In the data rows, 128 means zero.
Some points:
[158 112 193 123 103 133 126 113 127 114 178 146 120 122  46 158 158 121
 148 173 135 145 135 141 156 170 185 132 153 173 107 118]
[119 152 135 116 145 118 118 121 135 113 127 150 148 110 116 194 146  75
 130 145  96  94  71  76 143 103 159 115 117 128 127  91]
[108  55 113 151 145 135 125 188 195 124 111 102 114 122 119 154 140 125
 118  92  34  83 125 141 131 119 104 147 168 120 164 142]
[110 147 100 164 125  87 130 100 189  81   0  56 121  96  98 101 125 117
 168 140  45 163  18  94 153 178 147 132 172 131  61 129]
[ 94 111 127 143  63 106 113 152 103 108 174 159 151 103 149 174 168 155
 124 182 121 155  93 159 159 146 118 178 127  91 114 167]
[135 148 130 143 133  96 120 116 124 115 126 149 132 112 143 143 126 112
 134 112 115 153 112 124 171 144 113 117 129 120 121  98]
[139 129 111 154 112 118 121  95 114  97 126 108 111  92 116  81  73 174
 129 109 101 119 168 130 195 109 143 191 168 106 136 141]
[114 113 125 138 124 118 123 161 166 127 128 133 126  99 140 125 131  89
 137 101 100 149 113 123 154 124 128 138 121 132 141  85]
[122 160 151 134 139 105 123 145 143 131 100 153 151 117 131 159 136  89
 135 114  96 143 108 139 152 128 118 105 105 142 137 121]
[129 171 182 161  87 100  79 139 161  79 103 196 143 116  95 166  79 123
 145 102  79 134 176 168 197 167 122 161 122  87 105 122]
[123 120 138 155 104 127 127  99 120  96 125 187  71  88 132 105 153  90
 181 122  44  51  88 187 144 179 150  86 100 109 122 137]
[ 82 160  87 143 143 114 125 128 131 114 182 111 155 119 139 128 137 100
 116 131 122 123 101 116 174 120 133 111 168 123 143 125]
[110  86  80 181 125 141  39 111 144  87  62  90 145 212 100 157 143 110
  96 146 121  69 145 127 137 133 139 123 116 138 137 140]
[ 96 125  80 106 105 125 128  95 158 129 151 147 164  83 138 156 165  82
 153 140  42 164 147 152 175 112 121 101 126 147 132 143]
[151 137 138 151 131  94 134 125 162 127  98 145 142 133 134 141 117 134
 131 124  88 142 115 133 192 131 129 165 137 134 136 125]
[151 119 161 197  83 124 140 178 101  99 115 128 131 107 154 130 171  88
 159 110 149 111  99 103 143 175 122 134  97 143 185 142]
[119 150 109  99 112 103  97 169 158 100 129 155 133 104 110 151 131  95
  88  75 133 134 107  95 200 170 125 174 116 139 152 129]
[100 117 131 158 139  98 113 166 200  95 121 147 142 117 149 198 156  95
 136 121  91 157 122 126 147 167 176 106 111 119 148 210]
[123 113 143 202 181  78 120 152 116 135 182 113  76  97 107  95  89  85
  39 154  81 124  87 105 164 125 182 116  73 129 159 116]
[ 77 140 183 171 170  85 120 135 111  32  90 131 151 135 150 168 174 148
 123 154  71 115 130 120 181 170 109 116 111 149 121  61]
[ 67 113 112 107 109 125 123 142 153  78 124 104 148  92 138 118 125 133
 142 146  79 132 130 159 184 112 161 178 122 131 107 132]
[109 110 169 177 117 112 122   0 198 187 150 136 146 100 182 143 111 149
 126 167 133 111 102 198 166 141 148 154  93 163 128 115]
[ 64 164  65 170 127 120 132 118 170 109 157  83 193 139 160 111 141 148
 136 143 152 106 139  84 212 118 143  93 148 114 125 122]
[147 181 109 190 151 100 115  98  97  98 106 153 143 129  57 168 119 136
 120 107  75 126  99 169 156 121 189  82 133  81 139 183]
[145 145 133 118  75 108 115 156 121 130 133 159 126 118  74 127 135 129
  78 122 136 132 106  96 185 157 128 157 117 138 119 112]
[108  93 125 140 131 156 108 141 147 117 121 135 153  68 123 147 103  98
 124 155 126 182  95  87 109 159 149 118  78 100 121 216]
[ 51 196 158 135 104 169 174 181 101 119  86  89  87 121 101 175  99  64
 143  98 107 147 124 163 157 105 185 148 134 124 106 140]
[216 109 119 117 138 153 132  91  89 131 124 126 155 139 128 108 113 108
 185 126  63 145 101 113 190 106 130 121 158 128  92  97]
[133  95 129 148 142 130 142 157 174 131 152 129 129  84 122 128 135 108
 113  94  99 131 115 123 155 148 117 152 161 139 122 125]
[ 41  96 125  95 109 111 115 169  89 157 117 210 133 105 110  59 192 138
 135 172  73 125 121 124 197 139 161 132 139  71  58 136]
[ 98 130 104  99 103 171 152  53 115  73 144 137  82  69 132 173 123 115
 121 110  87 119 128 140 177 171 148  89 162 133 147 140]
[ 99 127 153 109 148 139  79 147 229 105 122 173 119 125  84 128 125 116
 183  95 149 143 177 149 111 169 195 131 138 168 135 101]
[124 101 143 128 119  62  50 150 126  80 120 128  95  26  97 162 158 221
 129  35 135 146  67 141 125  26 120  75 123 160 103 109]
[130 119 130 138 124  79 121 139 140 118 119 155 138 125 141 171 170 104
 126 142  85 120 121 140 139 138 120 106 130 143 157 106]
[148  84 133  80 120 143  82  83 148 129 123 164 136 105 105 179 108  73
 133 162 119  96  94  15 144  91 140 163  99  89  77 101]
[140 165 123 108 191 117 141 155 147 103  88 136 119  98 118 104 103  85
 137 102  96 151 108 150 113 122 138 133 133  76 156 129]
[141  98  81 129  78 133 106 121 166  93 103 132  72 125 110 131 241  93
  96  87 123 171  92 169 210 134 123  79 100  90 170 115]
[145 121 104 162 129 111 120 161 160 149 122 143 138 122 109 117 146 117
 153  93  81  98 118 129 149 122 151 141 146 125 109 147]
[155 159 159  88 196 126 161 158 105 100  94  93 107  84 145 114 165 116
  83 179 141 129 138 137  95 146 148 118 176  91 158  78]
[ 95 112 155 127 139 140 141 154 121 255  71 106 102 131  80 179 101 197
 124 118  65 123  89 114 187 209 114  86  92  79 181  98]
[ 90 135 147 108 116 124  93  89 113 188  79  88 172  15 114 140 158  78
 100  77 127  60 143 157 211 155 113 137 115 203  71 154]
[138 141 126 156 153  58 163 100 164 119 178  49  81 151  88 134 170  75
 143 101 146 117 181 166 150 170  56 108  73  39  30 136]
[105  91 154 157 130 116 117 120 139 101  93 133 156  62 145  87  83 130
 127 171 139 171 114 143 150 159 147  83 110 124 138 179]
[ 93 136 100 174 158  78 158 154 137  68 114 190 106  90  74  94  78  33
  98 117  77 104  95 114 173 147 107 179 108 136 143 121]
[155 116 130 148 152 104 129 112 164 111 120 180 147  97 143 153 130 136
 109 121  43 134 165  90 170 146 144 112 136 151 121 136]
[148  93 147 141  81  88 125 135 131 126 174 119 122 117 114 166 140 108
  99 136  86 156 130 133 186 121 116 158 135 166 123 131]
[126 141 132 175 175  91  72 149 117 137 130 138  95  84 129 169 177 111
 114 150  94 120  84 150 110 173 125 203 216  89 148 142]
[125 152 100 145 116 119 114 115 131 110 137 151 131 122 137 149 114 140
 112 102  95 115 133 127 154 132 133 135 159 119 152 173]
[ 58  99 159 163 177 172 183  69  84  88 139 151 192 137 104 123 183 161
 114  24  53 160  95 109  82 116  85 200  71 129 108 120]
[120  70 144 169 104 174 126 154 109  93 116 144  74 123 165 169  89 124
 134  85 131 103  83 107 185 163 138 122 187 106  99 101]
[163  82 164 159  89 113 201 178 168 104 113 146 240 116 118 149 114 109
  41 118  82 135 118 180 173 154 139  73 184 117  81 107]
[120 114 159 119 115 132 170  45 169 135  58 172 114 176 144  97 179  98
  40  87 138 158  58 156 169 111 189 193 142 121 167 143]
[135 160 128  90 111  84 125 138 161 134 104 145 144 126 144 135 138 120
 159 110  64 128 143 142 165 100 149 135 119 123 147 139]
[ 97 133 126  92 119 167 145 165 155 115 128 113  79 148 108 144  82 123
  72 148  55 111 149 147 138  89 132 107  87 171 111 132]
[179 158  72  99 102 157  91 168 137  98 156  89 193  78 188 145 111 145
 110  90  75  90  63 194 134 204 212 179  40  85 111  74]
[126 115 116 148 120 104 109 140 147 137 112 138 143 105 122 126 141 107
 121 118  69 108 137 133 125 122 129 108 152 107 145 136]
[142 153 121 142 156  97 126 119 112 116 119 149 128  91 113 146 126 128
 124 113  86 142  93 126 159 121 134 102 139 131 126 142]
[ 88  56  75 146 119  88 111 122  72 128 117 149 184 123  49  90 118  95
 137  83 125 134 157 142 108 176 212 106 137 132 147  65]
[114  72 133 123 128 132 118 117 153  75 121 152  72  87 154 107 131 106
 122 137  60  85 122 154 172 153 131 128 114 139 124 115]
[149 106 118 124 143 129 127 166 160 133 109 156 116 123 147 127 150 134
 129 135  96 134 146 139 144 135 105 147 149 147 105 129]
[129 112 120 144 133 129 122 128 156 144 117 167 140  83 152  97 114 117
 148 103 122 139 130 109 154 137 108 129 134 121 106 134]
[139 132 136 151 181 147 151 126 130  88 106 132 141  79 132 134  90  62
 135  85 118 153  89 123 189 138 118 104 144 111 153 122]
[108 124 109 147 108 144  98 133 130 139 107 147 155 120  87  96  69  96
 160 161 147 155  78 218 158 100  51 125 142 160 143 112]
[104 162 179  74  46  63 108 129 123 121 123 146 118 190 200  77  87 132
 129  74 110  74 118  91  90 172 105  77 150 148 124 184]
[107 129 114 163 131  81 168 132  90 158 150 117 118 126 137 168 126  84
 191 114  86 118 102 129 167 121 168 141 147 192 152 127]
Along one direction, these points spread out more than along any other. Take the direction at right angles to it along which they spread out most. Go by this last direction. For each point below, how far along it does it lie, from 0 to 99? 50 is the average, and the first point above lies past it. One standard deviation of the points above along it is 16.
[204 134 157 168  90 165 132 157 116  86  86  88 147  91 118  74 188 118
 156 140  75 119 162 109 169 115 136 153  83 164 176 190] -> 53
[131 132  64 115  70  75 176 126 166  87 138 108  96  94  78 138 123 136
 112 141  78 183  67  91  96 219 120 144 132 197  96 134] -> 51
[154 140  69 163 216 132 154 172 125 138 120 192  84 156 172 131 139 155
 129  94 152 165  99 148 200 160 187 114  97 193  52 149] -> 48
[123 142 170  96 179 181   8 139 144  94 189 116 155 179  98  72 137 105
 132 119  54 148  48 152 192 178  90  99 150 163 130 161] -> 52
[104 123 124 140 120 114 136 154 144  98 143 133 144 102 139 147 141 109
 128 112 105 143  97 122 152 153 114 134 142 123 164  86] -> 55
[105 169 163 211  82 148  42 118 131 157 141 120  96 102 176 107 147  65
  87  87  30 238 156  99 132 149 174 117 153 128 102  75] -> 51
[131 139 109 101 179 109  85 126  93 122  84 114 149  84 106 173 145  93
  75  79  98  95 145 140 177 196 145 132 155 145 129 184] -> 56
[111 135 120  96 131 121 132 115 161 132 131 141 111  95  97 125 123 170
 167 102  93 162 147  95 207 190 115 134 103 118 203 110] -> 52
[142 199  48 196 100 191 108 118 122 143  69 200 122  99 128 137 129 135
  91 162 105 112 148 142 107 146  67 126 124 150 107  96] -> 46
[112 212 169 191 127 168 158 146 217 123 153 155 135  63  57 105 172 136
 115 113 110  58  81  97 168 131 167  88 157 113 128 121] -> 53
